Each path is a new rotation, seen through one point. The rows after it are directions, each followed by how far the rotation turns it, in degrees per step (0 if it stays put).
Each turn is a multiple of 5 degrees from 10 to 175, or 0.
Each row of a path follows its step; steps can be skipped.

step 0: [-15 -27 -14 -40   7 -14   9  18 -19 -30  -7  -9   1  28  -8  -3   2  16
  29  15  -6  10 -31 -46   5 -11 -33  -7   6  15  -7  -6   0 -13 -31   4
 -43   8  11   4  18  18  -9  -5   6  17  -9 -17   0  14   2  -5   2   6
 -43  37  -4  22  20]
step 7: [-44  29 -40 -49   1  22  40   5   7  26  19  -6  14   6   4 -19   2   0
  22   9  -9 -15   0 -40 -21  10   7  -6 -20  16  -2   6  26 -11 -28 -19
  -4 -18  -1   3 -10  -6  18  -9 -22   3 -13 -20  -8  10  12   4 -17   3
  17  -9  -7 -21  26]
step 8: [-18 -13  -9 -20 -11 -12 -22   0   0  15  17  23  -8   8   3  31  -2 -21
  16  -4  -5  11  42 -20   5  17   1   0 -12   0 -25  31  27 -22   8  -7
   1  11  -4  37 -20   3  44   7 -13   3  -2   7  30 -16 -28  25  38  13
  20   2  19  26 -26]
step 9: [  1  12 -14   3  -7  -4  16  29 -12   0 -17 -24   3  -1  15  23 -14  30
  54  13 -25  16  26 -26  -3 -34  -8 -12 -20  17   4 -23  -4 -10 -13   4
 -38  45  27  21  -1  -8   7  -6  15 -12  -1  23   6  -1  -2  -3 -13  23
 -28  -7 -16  22  -2]
step 10: [-33  24  -4  -5 -20  33  37  -7 -13   2  30 -13  -2 -26  16  -3  -5   5
   7  15  16 -20  12 -13 -36  21 -13  28 -35  21 -26  -3  46   7 -13  -6
  -9  -3 -12  -2   1  -4  18 -10 -22 -23   5  -5 -21  10   1 -11  15  14
  11  33 -26   3  14]
step 13: [-28  11 -16  -7  13  39  25 -25   6 -29  -3 -16   6 -34  10   6   2  -4
  25  46  20  20  -2 -29 -10  18 -22  20 -15  23  26  -1  41 -10 -22 -17
   4  -6  -4 -14 -12 -17  14 -17 -28 -18  -8   1  18  -4  -7  -4  -9  13
  -1  26  27  -7  -9]
step 14: [-59 -14  -2 -19   2 -13 -16  16 -17   3   8   3   5 -11  12 -10   7  -7
  -3 -25 -18   8   5 -29  -7 -11  10   2 -23 -11  11  48  23  11   1   9
 -11  47  21   1 -43 -14   3   3 -16 -28   7 -10  18   8 -12   9  17 -18
  36  -3  -4  14  -8]
step 17: [-22  -9   7   4   3  17  -8  19   0   5  10 -12   4 -18  20 -14  18 -24
 -24 -13 -26  -1  32 -13   1  22   6  12   5 -38 -11  10  23 -17 -23  -2
   2  -5   7  15 -33 -43  -6 -13 -17 -36   4   9  25 -11 -29   9  47 -17
  22   7 -12  27  -8]
step 18: [  2 -25 -29   8  -8   4  -3  18 -32  -2 -24 -18  25   7  14  25   7  15
  36  -7 -30  22  -6 -48  37 -16 -18 -19   4  -7   1  -6  22  -9   9  11
 -26 -22  23   2  13 -14  -6 -19  34 -20  16   0  16  13  12   3  10   7
   7  27  -2 -24 -13]
Speeds:
[  2  -1  -1   3  -1  10  -3  -5   2   7  -5   6   4   1  -3  -4 -10   3
   1   4   1   2 -10  -4 -14  -2  -1   2   2 -11  -4   8   3  -1  -7  -8
   4   3 -14   7  -3   4  -5  -2  -7  -8  -2  -5   3   1  -1  -3  -2  -3
   0   0  -4   0   2] => 115
[  0 -11  11  -8   5  -2   3   3  -5   2   1  -2 -10  -5   2   8  -3  -9
   5   3   4  -3  -4   1   1   0   6 -11   0  -5  -2  -2   1   1   1   6
  -5   6  -7   2  -1  -5  -3  -8  -8   3   3   4   2  -1   2  -3  11  -2
  -1  -9   1  -9   1] => 120
[ -2  -8   1  -3   0  -2  -5   8   3   0   3   0  -8   2  -1  -2  -8   7
  -8  -6   0   3   8   4   3   2   3  -8  -2   2  -6   0  -4 -13  -6  -1
  -1   1  -5  -8  -7   3  -4   7  -5  -6   0   6   6   6  -2   4  -6  -2
   2  10  -2  -5 -11] => 120
[-1  4  5 -4  5 -3  2 -8 -6 -3  8  3 -5 -4 11 -1  1  9 -4 -1 -3 -1  8  9
  1  4 -3 -4  0 -5 -2  5  5  7 -2 -6  8  0 -7  9  2  1 -1 10  3  0 10 -3
 -9  3  1  0 10  0  4  3 -2  7 -1] => 160
[ -6   4   6   1  -2   5   2   0   3  -2  -4  -2   7   6  -1   7  -3  -6
 -10   0   7   0   6  13   3   6   3   2   4   5 -11   0  -3   6   4   0
   0  -3   0   4   0   6   9  -8  -4 -11  -2  -1   7  -1  -4  -3  10  -4
  -5   5   3   3  -1] => 160
[ -4  -2   2  -7   8   5  -1   7  -3 -11 -12   0  -2   0   2  -1   1  -1
   5   5   1 -12   3   4  -8  -2   4   5  -3   6   1 -10   3  -2   0  -8
   5  -2   4   3   8   3  -9   8  -7   0  -6  -2  -3  -6  -1   2  -1  -2
   4   7  -1  -4   5] => 115
[  6   3   0  -1   0   5  -1  -1  -4   1   5   3  -4   9  -1  -5   5  -2
   2  -3  -6  -2  -1  10   0 -15   3  -3   8   1   8  -2  -1  -1  -8   1
  -2   2   3  -1  -5  -2   9  -1  -8  -7   6   5  -2  -1 -12  -6  -1   7
   7   4  -1  -4  10] => 140
